arr =
[[  5   3  21 -14  -8]
 [ 34   6  18 -11 -12]
 [-35 -19  -9  -1  54]]
Counting starts at 1.
Find the bottom-right entry.
54
The top-left entry is 5
The entry directly below 3 is 6
The entry just left of -1 -> -9
The entry at row 2, column 3: 18
The entry at row 1, column 3 is 21
Find the entry directly above the largest entry.
-12
